One turn or mirror swaps these rows in pairs. Which row does each one swap with?
The rows were stretched afterwards, more along some directions than others.
murem: [-42, 25, 8, 6, -3, -1, -7, 14, 12, -10, 18, 7, -20, -37, 28, 19, -22, -18, -36, 42, 1, -19, -1, -19, 52, 14, -24, 9]
nudon: [-47, -13, -22, 13, -18, 4, -4, -28, 39, -4, -5, 13, 16, -55, 34, 16, -1, -27, 4, 27, -14, 34, -11, 3, 42, 2, -2, 3]
bufo: [-23, 8, -46, 26, 10, 5, -5, 7, 25, -7, -27, 21, -7, -44, 32, 5, 10, 9, -23, 20, 1, 6, 7, -6, 21, 18, -21, 0]
sagu: [-2, -2, -3, -11, -6, 8, -19, -33, 10, -31, 4, 19, 5, -39, 28, -6, 5, -15, -18, 9, -15, 9, 11, -4, 26, 4, -35, 0]
bupu: [-29, 18, -43, 3, 24, -23, 6, 27, 4, -2, -5, 20, -7, -31, 5, 15, -14, 15, -23, 41, -7, -4, 4, 13, 6, 6, -25, -13]
zaso: [7, 2, -7, -31, 26, -23, 19, -10, 29, -7, -27, 20, 10, -61, 38, 37, -20, 17, -26, 26, 3, -2, 0, -16, 38, 8, -18, -8]
guler: [-38, -13, -26, 35, -16, 2, 12, -11, 29, 12, -1, 25, -15, -33, 46, -25, -4, 4, -5, 28, -30, 25, -4, -7, 37, 4, -2, 0]
lasa: [-28, -12, -40, 16, 40, 1, -10, 35, -3, -14, -13, 17, -7, -52, 50, 40, -25, -13, -42, 28, 2, -35, 8, -16, 37, 2, -57, -2]
rel: [-39, 16, -2, -3, -14, 8, -13, -15, -13, 7, 10, 21, -13, -16, 37, -13, 16, 4, -11, 14, 1, 38, 8, 7, 31, 26, 1, 8]
Fusar: [-23, 23, -12, 16, -1, 14, -1, 15, 23, 1, 12, 5, 8, -19, 12, 14, 7, -28, -51, 17, 9, 1, 7, 18, 27, -4, -16, 18]
nam: [-12, 46, 9, -25, -24, 7, 2, -12, -4, -15, -5, -1, 6, -20, -4, -16, 9, 26, -18, 9, 5, -28, 14, 37, -18, 17, -17, -13]
raf: [-32, 6, -38, 18, 26, -32, 12, 35, 29, 4, -36, 34, -19, -22, 35, 12, -15, 3, -6, 38, -27, -19, -6, 7, 7, 26, -37, 4]
tol: [2, 33, -14, 3, -16, 15, 7, -10, 39, -3, 20, -21, -19, -26, 24, -7, -14, -9, -30, 20, 19, -11, 20, 42, 9, -14, -32, -5]
mufon: [-24, 14, 20, -28, 4, -5, -6, -6, 22, -11, -3, -3, 10, -20, 40, 20, -20, -7, -4, 26, -32, -28, 1, 15, 24, -4, -40, 4]
pud: [9, 12, -19, -12, 6, 15, 35, -5, 34, -11, -10, -13, 8, -22, 29, 26, -12, 12, -24, 30, 8, -32, 14, 35, 15, -9, -47, -3]
lik: [-26, -11, -13, 19, 13, 2, 15, 9, 12, 2, -45, 12, -7, -10, 52, 9, 7, 33, -11, 0, 0, -11, 19, -13, 8, -14, -22, -4]
bap: [-25, 19, 9, 2, -1, -35, -21, 3, 16, -6, -8, 40, -27, -22, 25, -1, 14, 22, -11, 39, -34, 21, 0, -15, 29, 28, -4, 10]
liri: [-22, -5, 6, -17, 20, -22, 13, -1, 24, -24, -44, 23, -1, -19, 12, 27, 6, 35, 18, 20, -23, -4, 8, -17, 21, 2, 2, -5]
sepu: [-14, 14, 3, -44, 0, -13, -6, -26, -14, -17, -32, 10, 13, -24, 20, 17, 3, 12, 3, 2, 6, -16, 11, 7, -1, 31, -28, -9]
fareb: [-24, 16, 46, -48, 21, -17, -3, -8, -13, -1, -35, 33, -1, -25, 35, 44, 10, 25, 14, 31, 5, 3, 9, -13, 36, 32, -19, -8]
kep: [-26, -14, -7, -38, 16, -17, -11, -10, -2, -17, -33, 0, -10, -25, 34, 34, -15, 3, -11, 7, 6, 0, 19, 7, 23, 17, -24, 8]
koled: [-20, 40, 54, -45, -15, -9, -8, -28, 13, 0, 14, 9, 3, -26, 17, 11, -9, -12, -1, 36, -9, -1, 3, 20, 28, 18, -26, -3]
Rik: [-55, 10, -15, -1, -2, -33, -23, -22, 16, 7, 10, 18, -1, -40, 31, 0, -26, -32, -3, 30, -22, 28, -10, 15, 35, 9, -12, 9]
sos: [-26, 14, -52, 18, 25, -1, -12, 10, 15, -13, 32, 1, -17, -26, 50, -10, -4, -24, -29, 32, -20, -15, 16, 38, 19, 13, -58, 19]
Duder: [19, 20, 4, -11, 0, 7, 33, -22, 22, -12, 15, 23, 7, -39, 38, -6, 6, -12, -23, 39, 14, -15, 7, 11, 16, 14, -52, -7]
mefi: [-7, 43, 19, -15, -25, -5, -20, -16, 28, -6, -6, 17, 6, -15, -3, -2, -1, -8, -40, 21, 6, 8, 2, 24, 14, 3, -21, 9]
Vem: [-31, -3, -36, 22, 7, -9, 6, 7, 9, 9, -18, 32, 3, -5, 24, -23, 1, -19, 12, 7, -31, -5, -8, 26, -17, 18, -28, 5]
foga: [-35, 21, -26, 4, 25, -17, 1, 24, -6, 8, -5, 4, 3, -19, 1, 9, -9, 2, -36, 8, -21, -19, -1, 14, -5, -3, -11, 2]
rana: [-43, 31, 3, -18, 33, -25, -54, -1, 0, -7, 24, 7, -11, -46, 40, 27, -10, 2, -14, 34, -21, 5, 25, 9, 60, 32, -22, 11]
Ler: [-9, 17, -12, -33, 28, -4, -17, 26, -7, -20, -27, -2, 8, -11, 10, 54, 0, -14, -20, -3, 5, -30, 10, 29, 1, 7, -42, 9]
Gatoz: [5, 49, 19, -25, -6, 17, 1, -34, 37, -9, 12, -15, 12, -33, 5, 5, -1, 2, -39, 24, 13, 6, 10, 29, 20, -29, -32, 5]
Zez: [-7, 56, 47, -50, 13, -24, -16, -23, 2, -13, 5, 3, -5, -29, 6, 30, 6, -3, -6, 32, 9, 8, 19, 19, 24, 29, -24, -13]
Puzub: [-3, 44, 21, -28, 57, -23, 0, 13, 3, -16, 25, 5, -21, -38, 20, 11, -11, 21, -54, 43, -2, -32, 39, 9, 39, 12, -21, 6]
rigaf: [3, 29, 23, -18, 55, -15, -13, -6, 10, -8, -14, 6, -11, -35, 38, 33, 15, 27, -37, 18, 2, -50, 36, -16, 34, 6, -48, 7]
zan: [-22, 14, -5, -15, -4, -24, 0, 8, 20, 5, -50, 21, 10, -15, 15, 47, -9, 11, 2, 3, 0, -19, -9, 12, 1, -4, -17, -5]
rabo: [-20, -8, -16, 4, -4, 14, 31, -2, 21, 8, -7, 25, 12, -21, 27, -14, -11, 12, -5, 37, -26, 13, -4, 29, -3, 12, -22, -19]
Vuve: [-31, -1, 44, -14, 22, -10, -11, -20, 26, 2, -19, 15, 12, -14, 49, 24, -1, 10, 2, 24, -20, -10, 17, -7, 34, -13, -30, 8]
didaz: [-32, 14, -22, 9, 42, -12, -11, 4, -3, -3, 3, 10, -12, -34, 48, 7, -4, 6, -38, 23, 2, -7, 30, -12, 38, 10, -26, 7]
kif: [-23, 22, 20, -2, 18, 20, -11, -16, -5, -11, 35, 19, -10, -23, 24, -15, 20, -5, -37, 30, 3, 19, 31, 5, 37, 18, -29, 12]
tiziv: [-26, 37, -9, 17, 3, -2, 0, 15, 4, 8, 30, 18, -25, -14, 26, -17, 6, -9, -24, 28, -10, -11, 9, 21, 12, 25, -33, 8]
Zub: [-4, 24, 2, -10, 32, -20, 2, 18, 30, -18, -4, -6, -26, -21, 30, 44, -11, 17, -39, 38, -6, -33, 21, -6, 53, -4, -29, 22]
poko: [-18, 24, 56, -49, -3, -8, -4, -4, -19, -8, -19, 22, 8, -22, 18, 36, 3, 21, -17, 17, 11, -20, 3, -16, 22, 20, -28, -3]
felo: [-14, -14, -27, -14, 8, -30, 7, -1, 8, 0, -42, 36, -9, -47, 44, 27, -3, 4, 10, 37, -3, -10, -8, 4, 20, 37, -40, -4]
lolud: [-17, 49, 51, -16, 27, 14, 0, -11, 12, 2, 10, -2, -1, -8, 12, 5, 1, 2, -22, 14, -5, -4, 25, 12, 21, -11, -18, -6]
rezat: [-18, 8, 4, -12, -7, -2, 10, -31, 25, -3, -18, 11, 13, -16, 47, -21, 10, 12, 0, 16, -11, 22, 13, 13, 7, 12, -41, -3]
nar: [-28, 44, 3, 5, -6, 3, -6, 25, -7, 7, 12, -5, -14, -1, 10, 1, -3, -4, -30, 6, -2, -6, 7, 17, 6, 15, -8, -3]
fova: [-17, 32, -46, 18, -9, -20, 9, -18, 40, -2, 20, 4, -23, -55, 34, -7, -8, -44, -28, 38, -8, 26, -7, 3, 32, 25, -24, 7]
badut: [9, 13, -15, 4, 26, -29, 34, 1, 39, -17, -20, 32, -16, -49, 42, 16, 0, 13, -13, 68, -3, 3, 7, -17, 33, 7, -39, -14]
nilu: [-39, -4, -37, 17, 0, 9, 15, 22, 6, -10, 9, 25, -25, -30, 35, -8, -17, -7, -22, 44, -19, 14, 1, 1, 39, 19, -20, 0]
Zal: [-24, 38, 6, -43, -9, -26, -44, 1, -10, -5, -15, 3, 3, 3, 5, 25, -1, -6, -7, 5, 0, 8, 0, 36, 6, 17, -13, 21]
ser: [13, 34, 1, -23, 52, -5, 17, 37, 14, -11, -2, -5, -15, -15, 1, 33, -19, 10, -52, 18, -1, -46, 13, 10, 14, -10, -39, 18]
porab: [-9, 15, -14, -33, 7, 12, -14, -27, -3, -11, 8, -18, 4, -33, 17, 9, -6, -6, -36, -2, 8, -30, 20, 33, 8, 20, -41, 6]
sema: [-13, 28, 10, 3, 47, -21, 40, 25, 28, -7, 3, 29, -12, -24, -6, 20, -27, 26, -35, 35, -14, -20, 12, -1, 22, 0, -17, -15]
Gatet: [-29, -7, 0, -30, 9, 18, -3, 5, -13, -21, -10, -21, 12, -9, 24, 22, -13, -12, -38, -10, 4, -21, 17, 8, 12, 6, -24, 11]
rafo: [-6, 21, 37, -33, -25, -2, 0, -31, -11, 4, -23, 9, 3, 8, 6, 7, 25, 18, 10, -15, 14, 6, 8, 12, -9, -5, 3, -1]
bozu: [2, 21, -27, 4, 11, -12, 42, 4, 41, 10, -31, 11, 5, -49, 44, 26, -13, -23, -12, 40, 1, -20, -13, -1, 9, 13, -50, -15]
Fem: [-36, 26, 10, -1, 37, 0, 11, 9, 14, 2, 9, 5, 2, 3, 8, 6, -11, 19, 0, 22, -27, 13, 20, 22, 17, -13, -2, -6]
nek: [-3, 11, 15, -19, -7, -18, 19, -13, 18, -10, -26, 44, -2, -46, 50, 16, 5, 21, -1, 54, -2, 10, -3, -17, 41, 8, -33, -15]
pame: [-14, -23, -50, 17, 34, -15, 5, 27, 21, -2, -23, 31, -1, -40, 46, 31, 6, -25, -16, 23, -10, -12, -4, -1, 26, 22, -28, 22]
kugi: [-26, -17, -68, 14, 13, 0, 6, 17, 19, 2, -11, 3, 7, -33, 48, 13, -19, -7, -40, 27, 12, 4, 3, 22, 27, -9, -19, 13]
tikep: [-28, 7, -18, 7, 35, -1, -12, -2, 35, -4, 16, 8, -14, -13, 14, 7, -13, -25, -25, 18, -22, 22, 24, 27, 36, -4, -5, 19]
vos: [-44, -14, -47, 8, -1, 0, -15, 7, -7, -5, 8, 4, -9, -2, 28, -8, -7, -20, -14, -4, -15, -10, 5, 36, -6, 26, -32, 24]
favuk: [-43, 9, 11, -19, 38, 1, -19, 15, -18, 3, -3, -6, -23, -3, 12, 37, -11, -11, -18, 15, 13, -5, 27, 13, 29, 6, -8, 14]
mipa: [-31, 26, 10, -7, 27, 6, -25, -7, 22, -15, 22, -11, 1, -25, 20, 27, -5, -17, -34, 15, -11, 21, 26, 12, 50, -25, -12, 11]
veban: [-25, 11, -17, 5, -24, -16, 20, -34, 51, 9, 4, 20, 6, -33, 36, -28, -21, -5, -7, 32, -30, 36, -10, 23, 18, -2, -9, -4]
Tov: [-52, 6, -12, -8, 19, -34, -1, 27, 3, 0, -25, 8, -14, -24, 48, 27, -26, 17, -19, 23, -9, -11, 2, -16, 30, 23, -35, 6]
pesol: [-10, 54, 8, -45, 6, -21, -27, -5, -21, -8, 6, -3, -14, -21, 6, 24, -3, -16, -33, 2, 22, -13, 7, 33, 5, 30, -32, 10]
nev: [-15, 29, 35, -34, 27, -21, 8, -8, 23, -22, -2, 16, 6, -37, -8, 52, 3, -7, -17, 32, 2, -3, 12, 2, 38, 14, -14, 0]
Tosar: [-17, 16, 8, -10, 44, -13, -9, -8, 3, -26, -17, 7, -2, -38, 48, 35, 26, 14, -31, 23, 21, -14, 37, -16, 33, 4, -48, 3]
saval: [-5, 31, 5, -31, 27, -10, -27, -40, 9, -16, 8, 8, 9, -23, -10, -12, 27, -23, -16, 20, -22, 21, 24, 41, 0, 15, -24, 11]
tur: [-4, 22, 15, -20, -8, -6, -6, -13, 20, -8, 0, 16, 7, -2, -11, -22, 6, 9, -12, 20, -37, 21, 8, 10, 5, -7, 3, 0]
vira: [-16, 21, -9, -20, -6, 1, -22, -1, -8, -2, -8, 13, 15, -17, 27, 2, 9, 14, 12, -2, -22, -17, 8, 33, -5, 35, -30, -5]
Gapur: [-24, -1, -48, 21, -34, 7, 32, 18, 25, -3, -5, 4, -9, -24, 24, -13, -31, -8, -26, 32, -13, 5, -19, 4, 11, 0, -9, -8]
vimeb: [4, 30, 24, -23, 10, -16, 13, 35, 25, -5, -22, -12, -29, -10, 14, 41, -31, 18, -20, 12, 3, -60, 10, -1, 11, -8, -24, -4]

Swapped with Ler: mipa
Swapped with vimeb: tol
Swapped with fova: bozu
Swapped with Gatoz: ser
Swapped with pame: nudon
Swapped with koled: tiziv
Swapped with rana: vira
Swapped with didaz: sepu
Swapped with favuk: rafo

